56 17 -7 -48
-9 -44 -21 101
-9 -20 85 -59
23 78 17 49
90 -53 79 -34
27 -64 57 36
16 -31 48 -94
19 61 -62 -90
36 31 -27 9
-81 34 -48 -12
->
56 -7
-9 -21
-9 85
23 17
90 79
27 57
16 48
19 -62
36 -27
-81 -48

31 -45 -67 24 56 -72
-26 37 -44 -30 -30 8
11 18 15 14 -10 10
36 -42 -68 29 54 -77
-24 37 -41 -29 -30 8
44 -42 -68 33 53 -85
->
31 -67 56
-26 -44 -30
11 15 -10
36 -68 54
-24 -41 -30
44 -68 53

93 -88 -77 -94 95
103 104 93 -87 -96
88 88 -85 -91 92
74 -52 100 -83 -99
93 89 -96 87 -94
101 89 -91 -84 79
-88 -91 -99 89 95
86 87 88 97 -95
-83 91 -84 -76 93
90 39 -94 94 91
->
93 -77 95
103 93 -96
88 -85 92
74 100 -99
93 -96 -94
101 -91 79
-88 -99 95
86 88 -95
-83 -84 93
90 -94 91

68 6 41
15 -104 55
->
68 41
15 55

55 49 -78 62 35 22 -65 64 -67
34 -62 70 -33 9 -53 58 -76 68
23 19 -54 -13 -42 58 33 62 -55
-47 -61 -55 -66 11 -5 -57 -63 -63
-18 61 -61 12 -55 76 -9 54 -70
-30 -67 -41 -66 67 35 -44 -69 57
-66 -48 -16 -76 -54 49 59 -21 -65
-30 26 -44 -37 40 68 -2 38 -39
->
55 -78 35 -65 -67
34 70 9 58 68
23 -54 -42 33 -55
-47 -55 11 -57 -63
-18 -61 -55 -9 -70
-30 -41 67 -44 57
-66 -16 -54 59 -65
-30 -44 40 -2 -39

91 95 73 108 -77 5
-96 -85 -88 -104 -32 95
52 -91 103 19 39 35
81 79 -107 10 -32 59
103 89 103 111 -77 -95
->
91 73 -77
-96 -88 -32
52 103 39
81 -107 -32
103 103 -77
---
-41 58 15 -30 10
-40 -27 -13 -34 8
-25 -14 49 53 19
-3 -14 27 8 -17
-6 18 -31 -9 -2
-2 14 22 -9 22
10 -12 46 -85 8
2 63 10 -24 -2
->
58 15 -30 10 -41
-27 -13 -34 8 -40
-14 49 53 19 -25
-14 27 8 -17 -3
18 -31 -9 -2 -6
14 22 -9 22 -2
-12 46 -85 8 10
63 10 -24 -2 2

25 33 -91 -45 -72 57 -20 -54 -79 -46 -90 47 -86 72 -75
-38 94 64 -90 95 -47 29 -4 -85 6 93 52 61 90 -42
27 -96 36 91 63 24 -86 62 -67 62 -29 -85 33 -73 -58
49 71 54 -77 -67 -75 57 57 29 -60 84 86 -31 76 7
-82 58 -6 -94 77 -9 -54 -36 -85 -47 -33 3 -62 84 -98
->
33 -91 -45 -72 57 -20 -54 -79 -46 -90 47 -86 72 -75 25
94 64 -90 95 -47 29 -4 -85 6 93 52 61 90 -42 -38
-96 36 91 63 24 -86 62 -67 62 -29 -85 33 -73 -58 27
71 54 -77 -67 -75 57 57 29 -60 84 86 -31 76 7 49
58 -6 -94 77 -9 -54 -36 -85 -47 -33 3 -62 84 -98 -82

53 15 69 55 -19 -32
69 61 44 0 28 -10
-14 26 -31 -19 69 95
41 82 -2 -29 97 84
89 97 56 11 74 38
3 -27 42 67 -29 -1
->
15 69 55 -19 -32 53
61 44 0 28 -10 69
26 -31 -19 69 95 -14
82 -2 -29 97 84 41
97 56 11 74 38 89
-27 42 67 -29 -1 3

12 -8 36 -21 87 -29 -41 8 -24 -10 71
39 -9 34 -26 82 -46 -27 5 -13 -23 77
26 -9 35 -23 85 -38 -34 7 -18 -16 75
18 -9 36 -22 86 -34 -38 8 -21 -14 73
4 -8 35 -19 87 -24 -44 9 -26 -6 68
-3 -7 34 -16 86 -19 -47 10 -28 -3 65
-10 -7 34 -15 85 -14 -50 10 -31 0 62
32 -9 35 -25 84 -43 -30 5 -16 -20 77
->
-8 36 -21 87 -29 -41 8 -24 -10 71 12
-9 34 -26 82 -46 -27 5 -13 -23 77 39
-9 35 -23 85 -38 -34 7 -18 -16 75 26
-9 36 -22 86 -34 -38 8 -21 -14 73 18
-8 35 -19 87 -24 -44 9 -26 -6 68 4
-7 34 -16 86 -19 -47 10 -28 -3 65 -3
-7 34 -15 85 -14 -50 10 -31 0 62 -10
-9 35 -25 84 -43 -30 5 -16 -20 77 32

36 30 -25 -6 -6 2 -4
-110 9 -17 12 12 -6 -1
-58 12 -21 4 4 -22 -2
64 39 -14 -8 -8 2 -6
81 -36 3 -3 -3 1 4
34 -35 9 -7 -7 9 -7
91 -42 0 1 1 10 -4
29 28 -26 -6 -6 1 -4
2 18 -27 -6 -6 -3 -3
-81 13 -21 10 10 -14 -2
->
30 -25 -6 -6 2 -4 36
9 -17 12 12 -6 -1 -110
12 -21 4 4 -22 -2 -58
39 -14 -8 -8 2 -6 64
-36 3 -3 -3 1 4 81
-35 9 -7 -7 9 -7 34
-42 0 1 1 10 -4 91
28 -26 -6 -6 1 -4 29
18 -27 -6 -6 -3 -3 2
13 -21 10 10 -14 -2 -81

0 -10 -30 -79 20 45 60 -5 -74 32 39 30
76 4 40 73 -15 74 -24 50 30 27 24 2
45 71 -57 58 -76 -74 -23 -69 68 -10 -22 12
-65 -63 -51 -65 70 52 -28 51 -35 8 -15 -19
72 54 27 -11 -32 -26 -49 -68 33 68 9 63
->
-10 -30 -79 20 45 60 -5 -74 32 39 30 0
4 40 73 -15 74 -24 50 30 27 24 2 76
71 -57 58 -76 -74 -23 -69 68 -10 -22 12 45
-63 -51 -65 70 52 -28 51 -35 8 -15 -19 -65
54 27 -11 -32 -26 -49 -68 33 68 9 63 72

27 36 -47 -22 51 -1 -49 36 36 -50
-57 2 70 84 -4 -77 -75 4 81 62
-44 -6 37 -28 -1 45 -33 -4 40 -30
-19 -40 49 4 -42 36 17 -60 24 38
34 64 87 59 47 6 -46 -66 -80 -59
->
36 -47 -22 51 -1 -49 36 36 -50 27
2 70 84 -4 -77 -75 4 81 62 -57
-6 37 -28 -1 45 -33 -4 40 -30 -44
-40 49 4 -42 36 17 -60 24 38 -19
64 87 59 47 6 -46 -66 -80 -59 34
